One turning vector, and how many ticks it has turned
The counts run from 0 to 375.
[132  84 170  95 148 137 152  95  97  70 100 171 105 127 125 144 144 123
 116 148 179 103 112 120 149 100 109 139 117 144 134 143  68 119 177 148
 150 138 142 147 131 116 153 145 136  98 112 139 143 107 174 120 144  96
 103 137 155  96 118 165 132 106 145 115 128 128 152  75 128  92 147 138
  92  97 170 129 160 117 123 158 111  50]
63
[103 129 125 117 148 153 213 147 124 103 142 150 146 145 111 144 106 132
 155 149 163 144 141  78 143 122  80 173  83 126 104 125 158 149 169  77
  90 145 154 178 154 161 148 132 114  84 135 185 124 158 147 134  76 119
 108 143 175 118  80 113 152 117 126 142 174 117 139 114  83 120 130 147
 111 127 138 126 141 157 166 153 131  93]
37
[ 63 122 119  95  97 149 155 125 132 176 151 145 153 113 127  65 113 137
  93 116 167  89 192 131 171 159 111 120  98 146 172 149  92 135 130 147
 124  92 131  86 142 106 128 121 128 106 121 166 147 137 114 117  56 142
 163 146 176 195 136 120  97 125 127 111 101 109  89 108 159 167  74 111
 115  99 115 141 103 159 120 102  95 148]
269
[130 107 100  55 174 112 135 156  93 145 140 122 168 110 158 137 117 122
 139 144 172  64 117 105 134 107 122 166 132 141 117 122 114 156 174 138
  90 156 144 126 100  89  78 144 107 113 133 156 152 108 134 147  58 110
 112 152 143  93 123 147 130 179 140 112 171 133 127 150 112  84 153 128
 147 162 128 107 134 114 158 176 125 183]
167
[111  95 107  58 163 107  94 135  43 102  98 148 132 138 154 123 161 107
 110 150 195 110 124 117  97 102 161 194 146 153 169 121  90 176 171 140
 117 138 158 154 136 120 148 146 140 163 117 137 168 125 161 130  77  84
 150 155 158 118 112 143  97 161 133 104 126  93 143  60 115 109  98 143
 140  99 114 126 132 135 106 154  90 114]
351
[119 104 147 118 127 117 138 119 104 101 120 136  74 126 121 105 111 101
 132 147 168 146 123 175 113 155  98 152 111 105 161  97 112 140 129 130
 109 121 133 151 155 125 141 139 161 100 141 160 118 141 136  91 102 133
 118 124 168 102 121 132 124 148 157 102 102 140 122  26 102 107 113 106
 143 111 156 142 135  96 131 122 127  14]
353
[131 109 188  55 139 152 149  94  55 117 151 153 139 138 145  93 126  63
 143 135 114  87 131 187  95 139 107 168 177  97 135 155 128 147 127  98
 122 148 144 115 119 129 126 112 171 165 173 126 144 123 104  90 124 116
 130 108 152  96 131 155 125 150 143 100 135 117 144 144 142 156 140 105
 105  86  92 162  83 106 123 107 150  87]
78
[101 120 105 173 112 157 129 119 120 133 142 134 156 147 111 126 110 140
 149 116  99  94 151 106  92 127 122  82 138 160 163 149 121 145 191  49
  84 110 124 129 118 124 101 157 127  81 133 189 145 144 149 136  66 113
 144 124 159 171 139  99 152 139  77 137  97 128 140 108 155 112 112 131
 118 152 134 180 146 124 125  97 103 104]
253
[122 145 148 152 100 156 119 112 134 101 138 111 144  91 135  96 129 129
  94 113 117 115 136 180 134 110 117 121 133 154 150 163 109 144 188 115
 113  90 119 140 130 147 119 145 119  74 122 188 138 163 134 129  71 123
 118 161 151 180 140 177 129 102 122 126 112 193  79 142 154 138 106 146
  71 107 173 159 170 134 119  91 101  91]
119
[ 94 117 173  99 147 151 158 176 157 130  99 135 133  89 112 131 111 168
  83 134 126  97 162 160 142 145 125 116 143 180 142 134 121 166 104 143
  92  92 125 113 187 124 115 100  98 118 128 184 109 126 143 134  71 144
 127 112 158 138 117  87  87 125 130 118 131 153 135 102 145 146 139  95
  88 135 156 146 128 129 147 116  98  86]
275
[117  79 108  82 121 132 205 161 101  88 153 174 154 181 153 105 140 167
 118 118 197 104 180 112 137 112 115 160 109  92 151 140 165 165 120 121
 111 158 125 125 116 152 151 117 148 114 120 176 133 125 117 138 106 140
 137 106 186 124  91 135 136 104 134 137 147 123 166  89 104 145 122 116
 167 106 178 128 128 152 151 140 121 130]
48
[120 108 119  96 135 155 121 110 117 111 101 119 136 107  82 136 141 129
 139 148 155  92 139 140 141 113  99 135 167 164  92 130  82 171 163  88
 107 111 164 129 153 137 121 118  70 106 156 165 155 147 141  97  72 109
 125 126 127 187 144 165 103 133 121 105 104 155 168 111 157 133 128 143
  38 127  99 124 125 117 141 146  90  93]
246
[133 153 174  88 130 176 160 127 138  87 112 140 146 122 141 106 125 106
  88 116 114 116 158 134 150 172 113 163 162 152 144 161 131 155  94 135
 111  70  74 159 151 107  95 108 127 174 160 161 109 153 145  96 100 141
 113  85 125 113  90 106 101 117 136 111 101 148  83  94 180 177 135 158
  77 161 137 171 129 109 132 144  92 152]
128
[123 137 110  82 172 146 186 151 131 130  92 119 148 148 141 153 115 110
 160 162 141 111 150 102 124 140  76 193 140 141 117 140 137 166 144  90
  91 121 154 138  93 117 103 105 125 128 125 163 109 172 153 112  95 125
  76 126 127  86 105 126 158 145 102 124 207 135 123 135 109 127 166 177
 121 151 113 118 138 138 171 165 139 143]
172
[109 129 166  69 155 176 179 152 112 112 151 131 189 113 140 106 123 103
  90 137 108  96  97 123 151 196  95 181 163 130 152 157 168 149 175 119
 120 122 127 108 130  72 105 124 137 140 150 162 114 114 120 146  75 124
 110 156 123 130 106 130  85 195 103 135 118  97 108 196 125 110 127 122
 100 163 131 139 135 132 125 115 123 136]
0
[144  97 103 176  65 158  99  43 130  92 173 119 146 147 102 120 118  89
 167 147 177  94 161 125 122 120 111  94 127 117 160 146  99 141 144 110
 116 163 122  74 111 131 100 119 153  81 154 155 129 150 113  92  90  94
 151 135 176 125 159  99 113 135 136 120  78 103 143 121 142 163 106 124
 128 125 122 164 140 107 132 129 119 101]
236
[100  77  94  82  94  84 123 123 104 121 131 133 141 141 119  70 142 129
  94 102 167  77 142 138 133 102 162 143 123 132 161  90 146 131 135 133
 113 176 158 121 135 160 156 156 162 107 149 174 132 113 145 128  99 111
 128 173 210 142 118 154  98 161 143 106 108 119 142  77 110  91 113 101
 200 120 156 158 147 116 122 110 131  72]
347
[113 146 132 110 105 143 126 108 118 117 154 122 156  76 104 112  95 121
 113 154 153  96  76  94 156 154 134 136 108 189 131 115 120 130 171 152
  77 126 157 127 155 113 110 127 143  91 161 183  77 166 157 132  78  99
 121 177 168 130 113  46 104 172 142 117 126 126 114 150  96  98 118 121
 108 137 147 103 143  98 148  99 102  99]
8
[120 108  79 137  97 180 102  84 117 115 123 134 116 143 115 140  99 148
 142 148 143  89 164  77 142 143 114  91  81 161 145 160 108 122 174 118
 112  97 113 133 120 119 114 114 102  86 116 172 149 128 148 118  83  86
 144 100 125 178 136 123 146 105  84 141  87 120  83  86 166 140 131 137
  62 135 114 163 138 136 138 111 100 140]
252
[145  88 159 123 113 105 163 163 150 111 114 157 138  82 124 112 128 121
  87 112 140 133 115 162 140 158 122 117 149 142 162 115 114 113 169 160
 145 104 134  92 174  63  92 156 139  80 100 148 111  68 110 122  69 171
 130 156 199 141 114 155  88 171 107 124  88 101 126  97 162  84 128 116
 151 143 167 110 172 128 175 146  79 115]
137
[109  97  73  76 137 120 162 126 122 129 133 174 146 132 111 133 121 160
 147 113 181  87 193  72 172 124 113 166  93 139 101 128 124 137 163  99
 105 143 163 138 136 172 141 115 122  74 152 185 129 146 160 133 101 108
 120 153 193 162 119 114 142 126 103 104 185 138 166  90  88 122 102 141
 152 118 120 105 124 173 144 153 113 141]
36
[128 102  88  98 164 137 151 198 147 136 101 113 163 139 126 131 104 160
 126 149 154  80 120 109 138 130 123 138 139 125 122 103 142 101 129 157
 103 199 159 112 137  76  73  93 122 117 118 144 157  84 123 129  51 105
 128 103 127  52  91 114 165 174 116 137 140 104 112 132 136  98 175 122
 132 162 117 115 131 115 168 164 140 175]
166
[126 104  87 144 121 117  98  98 133  84 134 139 115 124 122 116 161 148
 111 139 116 125 141 147 111 156 155  71 154 153 163 134 119 131 140 153
 121  96  94 111 150 114  98 173 125 100 118 185 113 135 150 102  53 148
 110 117 209 131 102 124  87 107 106 127  80 176 121  92 177 133 120 122
 120 105 186 179 163 100 150  84  77 106]
125
[123 171 159 104 128 156  88 101  66 132 155 114 148 152 101 106 104  64
 153 115 132  81 115 137  93 156 108 155 120 106 148 138 147 123 138 118
 107 151 163 128  90 119  82 120 167 146 173 130 140 150 127  88 113 109
 111 130 148 122 131 106 102 198 147 115  94 112  93 134 107 151 125  92
 104 137  86 184 115 103  99 125 171  89]
372
[132 123 107  74 150  94 169 148 123 145 129 166 114 114 173 132 113 147
 150 133 157  72 165 127 128 135 134 130 120 132 141 121 135 136  76 199
 113 150 150 136 142  92  77 108 149 122 133 143 144 132 113  96  61 131
  99  88 159  42  88  96 142 188  96 110 168 161 115 162 136  98 188  97
 145 139 144 130 107 107 160 161 129 150]
305
[ 95 150 150  87 140 153 128  85  89 110 147 139 170 141 127 100 163  99
  99 122 106 110 165 161 145 190 106 142 146 147 125 192 120 166 139 114
 111  80 140 122 104 154 119 131 107 136 160 174 122 159 122  88 115 149
 102 116 152 180 114 123  92 121 139  99 123 174 141 132 159 176 120 131
  56 112 131 176 108 130 143  87 101 148]
262
[155 129 127  96 144 153 182 130 144 105 163 118 134 146 144 148 111  80
 145 136 171 122 159 114 125 155  87 138 115 130 137 115 148 157 120 143
 105 123 123 110  95 112  64 137 145 137 125 141 111 133 104  38 147 137
  90  80 140  71  86  87 151 183 138  92 139 133 129 114 118 131 154 138
 126 141 145 115 140  81 171 128 138 162]
22
[110 119 114  92 164 136 131 178  62 158 113 157 172 162 179  94 145 146
 134 123 114 106 171 155 128 149 119 131 153 143 171 160 116 146 124 141
 102  91 107 105  97 111 110 127 115 176 130 138 182 138 120 132  24 134
 146 100 169 134 122 130 124 135 111 124 140 143  92 153 172 130  99 136
 100 129 135 161 111 166 114 110 102 150]
122
[150 167 159  60 135 144 139 108 127 135 119 157 150 103 130 102 101  88
 141 114 135  90 131 122 172 158 102 124 125 188 156 124  90 115 110 205
 134  89 136 107 100  81  97 137 172 117 148 129  80 138 149  76 110 152
  88 130 151 113 107 130 130 158 101 100 159 173  88 142 125 101 122 139
 100 152 136 133 150 127 132 150 128 126]
145
[ 88 113 104 155 119 133 150 160 114 111 143 142 174 168 102  95 126 142
  86 125 138  99 107  97 161  85 122 172 109 118 133 127 158 113 174  90
  84 161 158 184 118 156 152 163 168  99 149 188 125 133 153 134  88 108
 131 142 174 149 106 131 130 146 154 111 129  97 127  54  96  99 116 102
 163 147 147 147 167 129 152 135 112  57]
192
[108 136 111 125 155 137 190 194 129 139 154 118 179 124 150 119  81  54
 140 163 139 113 107 114 111 136  76 158 141 149 120 110 155 153 117 120
  75 125 133 118 143 126  85 122 167 116 136 158  88 157 120  96  67 118
 118 111 105  80 131 125 112 153 120 116 145  94 127 153 123 115  95 142
 151 143 120 108 138 118 171 139 116 167]
160
[103 101  72  83 102 122 156 145 155 109 111 120 136 130  82 100 117 134
  96 166 181  81 138 133 146 153  83 180 110 145 124 143 176 178 188  70
  96 175 164 123 107 132 131 115 105  70 130 201 106 131 125 152 106 133
 103 119 160 141 128 144 106 139 123 112 183 100 171 105 120 140 157 133
 113 135 131 123 108 142 156 128 113 153]
319
[127 129 172  99 165 147 152 168  71 109 166 139 157 155 144 105 132  71
 155 108 126 151 112 137  93  84 124 147 159 140 177 122 111 158 145  96
 112 124 100 142  75 141 112 145 204 158 137 154 122 153 158  92 143 116
 118 123 148 104 111 147 134 138 157  85 131 136 134  75 110 106 133 170
 176 162 128 166 152 117 135 119 125  78]
205
[121 133 176 133 125 175 171 141  68 122 104 161 173 152 120 103  76  94
 158 138 138 130 117 152 113 124  84 173 109 108 133 142 131 135 160  78
 104 150 159 145 134 145 128  76 189 120 163 129 139 131 139 115  77  84
 127 122 148 124 144 133 127 159 103 141 114  97 125  98 102 116 122 123
 131 149  99 144 128 126 109 146 143  40]
221
[126 108  83 124 134 129 171 150 146  89 153 153  93 122 124 141 107  94
 123 192 168 104 127 105 153 123  89 125 144 125 128 124 137 152 138 131
  72 158 133 145 179 108 108 138 135  71 147 193  72 163 130 127  71 111
  97 116 126  53 125 114 160  96 104 125 171 142 145 117 103  92 142 152
 101 119 156 116 147  97 202 138 124 123]
308
[135 158 159 122 136 145 147 165 151 126 167 104 140  69 107 140  69  97
 151 138 157  99 105 140 160 114 109 128 130 159 140  75 137 154 121 158
  87 108 147 111 159 103  81 145 176  63 162 206  57 148 143 115  94 133
 123 164 151 120 130 105 103 179 120 104 145 156 112 145 109  93 115 116
 126 153 145 108 135 112 138 124 118  66]
9
[129 146 142  77 104 152 130  89 111 126 129 174 114 108 140 127  92 126
 113 140 144  93 134  92 208 165 114 132  95 166 151 172 129 123 154 181
 114 115 106  87 104  82 109 115 140 107 179 145  74 137 168 149  98 133
 106 133 156 132 121  93 127 139  84 115 169 115  67 165 109 130 101 123
 111 132 156 131 142 137 143 140 121 128]
146
[117 118 125 141 106 141 154 160 138 132 118 139 153 129 158 106 116 166
 107  95 107  83 200 151 132 144 143  99 128 112 165 157 139 114  99 179
 113  98 104 112 131 103 103  95 118 138 130 158 162 109 107 104  30 138
 136  74 187 130  99 124 128 133 112 127 100 161  77 113 185 146 137  95
 100 150 158 181 138 124 111  99 108 123]
121
[149 109 162 113 124 155 133 125  92  66 118 152 127 146 112 127 122  95
 168 120 109 112 132 163  85 149  99 124 160 122 159 115 137 136 131  98
 115 152 139 135 145 119 118 134 163 101 175 144 104 105 127  87 112 114
 114  93 169  90 140 141 129 174 121 117  96 153 130 111 134  91 114 103
 100 157 128 166 136  74 136  91 137  50]
365
[116 120  91 117 135 102 187 119 121 110 180 137 143 178 146 103 144 106
 115 123 175 142 157 105 136 152 106 142  67 112 138 125 183 137 174 161
 124 132 172 153 134 147 120 165 173 119 117 180 143 151 103  93 111 159
 136 152 215 133 108 109 159 147 149 117 118 129 158  78 104 112 108 121
 175 114 138 111 143 143 145 134 144 132]
187
[101 139 107  32 173 128 144 130  88 103 119 117 151 162 150 113 173 172
  73 136 164 105 132 103 162 157 107 170 136 125 107 155 188 145 168  82
 110 156 137 177 107 152 148 146 117 153 140 175 139 103 139 140 119  98
  84 130 132 118  83 161 142 146 135 116 149 131 148 127 123 141 157 137
  88 142 124 121 125 111 132 150 130 178]
184
[107  94  83 102 187 119 207 168 102 142 165 135 149 149 124 142 135 119
 139 122 158 139 112 108 127 154 135 125 107 132 107 126 149 131 186 101
  84 149 184 113 142 131  99 153 126  72 106 169 149 116 106 130  74 152
 123 147 188 119 115 118 135 174 139 125 142 115 167 110 112  62 141 143
 170 132 117 116 147 146 172 124 136 163]
32
[ 94 110 111  78 144 133 144 167  83 132 137 145 161 178 157  59 135 123
 108 107 139  99 144 123 100 128 131 189 123 129 165 119 152 114 113 129
  99 151 132 156 103 150 142 109 201 152 140 180 110 139 124 126  85 122
 156  85 168 135 142 138 111 146 111 113 143 111 122  72 117 142 106 117
 176 144 105 182 129 133 118 105 124 110]
343
[140  98 154 122 102 133  90 140 106 100 111 127  91 144 123 136 103 118
 147 122 184 106 127 106 113  73 125 143  93 149 181 130 120  93 143 118
 160 141 125 139 149 102 127 160 169  86 156 145 122  87 175 131  89  71
 136 103 165  87 139 146 138 140 108  96  85  99  92  49 134  90 106 137
 141 153 150 134 160  91 111 140 117  43]
358
